Named moves (each a turn or a mirror), then the moves between two rows, first move first; the first pair answered:
F:
[ 0.95  1.32  0.12 -0.45 -1.31 -0.66 -0.69  0.37  1.86 -1.45 -0.65 -2.03
 -0.13 -1.22  1.44 -0.24 -1.91  1.54 -0.24  0.47 -0.63  0.86 -5.09 -1.36
  1.91  0.64] -> [ 1.22  1.16  0.46 -0.43 -1.44 -0.78 -0.37 -0.02  2.26 -0.84 -0.47 -2.08
  0.23 -0.73  1.90  0.04 -1.96  1.64  0.08  0.83 -0.70  0.96 -5.04 -1.15
  2.03  0.30]
[-0.23 -1.65  0.29  1.58 -0.56  2.06 -1.00  4.12 -0.61 -2.38 -1.24 -1.39
 -3.74 -0.88 -1.80 -0.62  0.24  0.78 -0.10  0.16 -2.22 -1.25  0.25 -1.98
 -0.20  0.80] -> [ 1.50 -2.78  1.95  2.67  1.81  0.49  2.41  2.35  2.23 -0.14  1.66 -1.19
 -1.77 -1.34  0.26  0.28 -0.20  0.13  1.24  2.43 -1.34 -0.59  0.86 -1.03
  1.82 -1.62]
[-0.47 -0.97 -0.60 -1.10  0.53 -1.06  1.44  0.19 -0.28  0.69  0.27 -0.60
  0.83 -0.58  0.79 -0.54 -1.97 -0.29  0.08  0.33 -0.40  0.20  0.72 -1.14
  1.05 -0.56] -> [-1.21 -0.41 -1.23 -1.57 -0.19 -0.74  0.17  1.02 -1.04 -0.02 -1.00 -0.60
 -0.08 -0.45  0.09 -0.88 -1.71 -0.16 -0.33 -0.27 -0.34 -0.35  0.35 -0.97
  0.79  0.72]
[ 0.56 -1.49 -0.80 -2.14  4.46 -0.82  2.37 -2.56  3.09  0.94 -0.05  1.15
  3.69  1.95  2.89  0.30 -4.24  0.56  0.55  1.94  2.55 -1.67 -0.71 -2.26
 -0.53 -2.46] -> [-1.80  0.05 -3.79 -3.20  0.81  1.52 -1.92  0.29 -1.32 -2.56 -4.30  0.82
  0.48  2.52 -0.08 -0.63 -3.63  1.61 -1.74 -0.63  1.25 -2.58 -1.67 -2.98
 -3.50  0.99]
W:
[ 2.27  2.09 -0.82 -1.60  1.81  1.85 -0.43  0.81  1.18  0.93 -0.74  1.86
  2.72  3.09 -1.94  1.89  0.56  0.86 -1.00  0.08  3.68  1.41 -3.58 -0.53
 -3.62  1.05] -> [ 3.54  2.15  0.09  0.09  0.87  1.84 -1.38  0.56  0.58  0.84  0.07  1.37
  2.05  2.90 -2.40  2.29  2.84  1.35 -1.21 -0.31  2.73  1.62 -4.30 -0.01
 -3.00  0.57]
[-1.39  0.84 -1.04 -0.13  1.95  0.87 -2.52  2.57 -2.59  0.70 -0.79  0.61
  1.12  1.72 -1.88 -2.00 -2.54  2.23 -1.14 -1.93 -0.27  0.69 -0.23 -0.92
 -1.38  0.79] -> [-1.17  0.92 -0.83  0.55  2.39  1.44 -2.31  2.14 -1.84  0.25 -1.07  1.32
  1.74  2.36 -1.56 -1.67 -2.16  1.47 -0.72 -1.53  0.74  0.50  0.63 -0.44
 -2.63 -0.20]
[ 2.78 -1.08  0.97  0.93  1.99 -0.55  1.71 -1.91  0.10  0.47  1.56 -0.82
  1.22 -0.99  1.60  0.52 -0.27  0.51  0.26  1.30  0.54  1.16 -1.76 -1.44
  1.55  1.14] -> [ 2.23 -1.13  0.86  0.80  2.28 -0.67  1.97 -1.88 -0.14  0.42  1.43 -0.48
  1.65 -0.74  1.58  0.60 -0.64  0.49  0.70  1.24  1.01  1.24 -1.69 -1.34
  1.47  1.24]
[ 1.62  0.19  2.40  1.55  0.01  0.32 -0.47 -1.95  1.42  0.50  1.29  0.46
  0.21  0.18  0.72  0.41  1.09 -0.47  0.65  0.68 -0.63 -0.56 -0.16  0.82
 -0.37 -2.00] -> [ 1.53 -0.33  2.34  0.94 -0.56 -0.69 -0.53 -1.80  0.41  0.41  1.58 -0.75
 -1.19 -0.43  1.02  0.31  0.81  0.36 -0.26  0.51 -1.89 -0.31 -1.35  0.49
  1.20 -0.98]
Y:
[-1.04  0.59  1.24  0.97 -0.84 -0.19 -1.95 -1.33  0.75 -0.16 -0.08  0.11
 -0.92  0.67 -0.53  0.17  1.73 -0.42  1.03 -0.56 -1.02 -2.25  2.15  0.37
 -0.09 -1.69] -> [-0.25  0.39  1.43  1.07  0.30 -0.09 -1.69 -2.16  1.88  0.13  0.34  0.52
  0.05  1.31  0.35  0.16  1.35 -0.10  1.06 -0.06 -0.11 -1.90  1.25  0.38
 -0.01 -1.96]
[-0.67 -0.19 -0.78 -1.45 -2.30 -1.08 -0.04  1.23 -1.78 -0.33  0.85 -2.92
 -1.72 -1.75 -0.11  1.38  1.12  0.42 -1.06 -1.45 -0.71  0.30  0.98 -0.23
  3.35  1.63] -> [ 2.70 -0.49  0.61 -0.15  0.33 -0.41  1.39 -1.48  0.35  0.64  2.46 -1.42
  1.30 -0.03  1.64  2.69  1.50  0.73 -0.75  0.68  1.00  0.86 -2.36  0.15
  3.39  0.38]
[ 1.36  0.23 -1.59 -0.28 -0.64 -0.32  3.95  0.70 -0.24  0.61  0.33  0.53
  2.77 -1.40 -0.23  1.38 -0.18 -0.20  1.41  1.55  2.22  1.56  0.84  1.78
  1.07 -0.01] -> [-0.76  0.18 -2.07 -1.79 -0.95 -1.15  3.70  1.50 -0.67  0.59 -0.34 -0.02
  1.76 -2.12 -0.57  0.59 -1.96 -0.04  1.13  0.50  1.60  0.54  2.37  0.36
  0.88  0.35]
[-0.68 -0.75 -0.61 -0.23 -2.26 -0.04 -1.03  1.22 -0.42 -1.23  0.15 -1.87
 -2.08 -0.60 -0.58  1.62  1.31  0.04 -0.97 -1.93 -0.80  0.24  1.37  0.73
 -0.50  0.31] -> [ 2.36 -1.06 -0.18  0.36  1.47 -0.01  0.28 -1.33  1.90 -0.37  1.65 -0.56
  1.10  1.16  1.49  2.16  1.19  0.59 -0.58 -0.25  0.63  0.10 -2.20  0.49
 -0.46 -0.98]
Now pairs of rows:
(2 to 3 moves a pair)
[ 0.72  0.36  0.29 -0.40  1.56  0.12 -2.11 -1.27  1.18 -0.75  0.43  0.53
  0.08  1.18  1.03  0.25 -1.30  0.66  0.12 -0.10 -0.45 -1.16 -2.52 -1.22
 -0.13  0.22] -> [-1.10 -0.19  1.10  0.51 -0.51 -1.11 -0.74  0.33  0.79  0.49  1.66 -0.45
 -1.61 -1.09  0.07 -0.39 -0.55 -0.78  0.84 -0.72 -1.58 -0.55  2.58 -0.01
  1.32 -0.04] | Y then F then Y
[ 2.00  0.30  1.68  0.54  0.50 -0.93 -0.32 -1.43  1.81  1.39  2.69 -1.25
 -0.81 -1.55  1.03 -1.04 -0.50  1.00 -1.03  0.41 -1.91 -1.08 -0.48 -0.89
  2.59 -0.89] -> [-0.10  0.88 -1.40 -1.50 -0.44  0.04 -2.01  0.39 -0.06 -0.29  0.23 -1.27
 -1.92 -0.95  0.07 -1.64 -2.09  1.64 -2.02 -1.01 -2.16 -1.57 -0.62 -2.17
  1.22  1.21] | W then F
[ 0.01 -0.46 -0.89 -1.33  1.82  0.14  2.99  1.07  0.80  1.21  0.31  1.19
  3.53 -0.97  0.41  1.58 -1.43 -1.05  1.30  1.69  3.16  0.16  0.20  0.38
 -0.17 -1.77] -> [ 2.19 -0.14  2.00  2.17 -1.05  0.08  0.48 -0.14  0.30  1.16  1.71  0.39
  1.86 -2.03 -0.64  2.26  3.46 -0.50  0.47  1.09  0.59  0.85 -1.09  2.09
  0.92 -1.98] | W then W
[ 0.91  0.57  2.26  1.96  0.77 -0.79  3.05 -0.73  1.56  1.47  1.43  3.15
  0.90  1.02  1.97  0.75  0.50 -1.16  0.57  2.14  1.72  0.44  0.17  1.00
 -0.33 -2.26] -> [ 1.56  0.46  2.40  1.93 -1.15 -2.25  1.72 -0.58 -0.42  2.07  2.84  1.00
 -1.38 -0.35  1.44  0.39  1.01  0.71 -0.80  1.25 -1.19  0.85 -1.60  0.98
  2.79 -0.03] | W then W
[ 0.67 -0.18 -0.94 -1.76  1.21 -0.56  1.12  0.17 -0.64  0.75  0.83 -0.89
 -0.23 -0.11  0.51 -0.59 -1.72  1.11  0.06  0.49 -0.62  1.09 -1.93 -0.33
  2.50  2.22] -> [ 0.09  0.95 -1.45 -0.40 -0.87  1.90  0.30  1.66 -2.10 -0.70 -0.92  0.77
 -0.48  0.36 -1.56  0.20  0.54  0.46 -0.45  0.07  0.56  1.89 -1.11  1.29
 -0.04  2.83] | W then F then Y
[-2.07 -1.34  0.12 -1.40 -0.41 -1.57  0.93  0.28  0.65 -0.75 -0.99 -2.41
  2.98  0.17 -0.78 -0.81  0.06 -0.97  1.22 -0.75  1.70 -1.84  2.15  2.29
  0.67 -2.12] -> [-1.99 -1.26  0.12 -0.54 -1.38 -0.98  0.77  0.76 -0.02 -0.85 -0.99 -2.21
  2.29 -0.19 -1.63 -0.38  1.55 -0.74  1.04 -1.28  1.66 -0.77  2.36  3.02
  0.38 -1.52] | Y then Y then Y
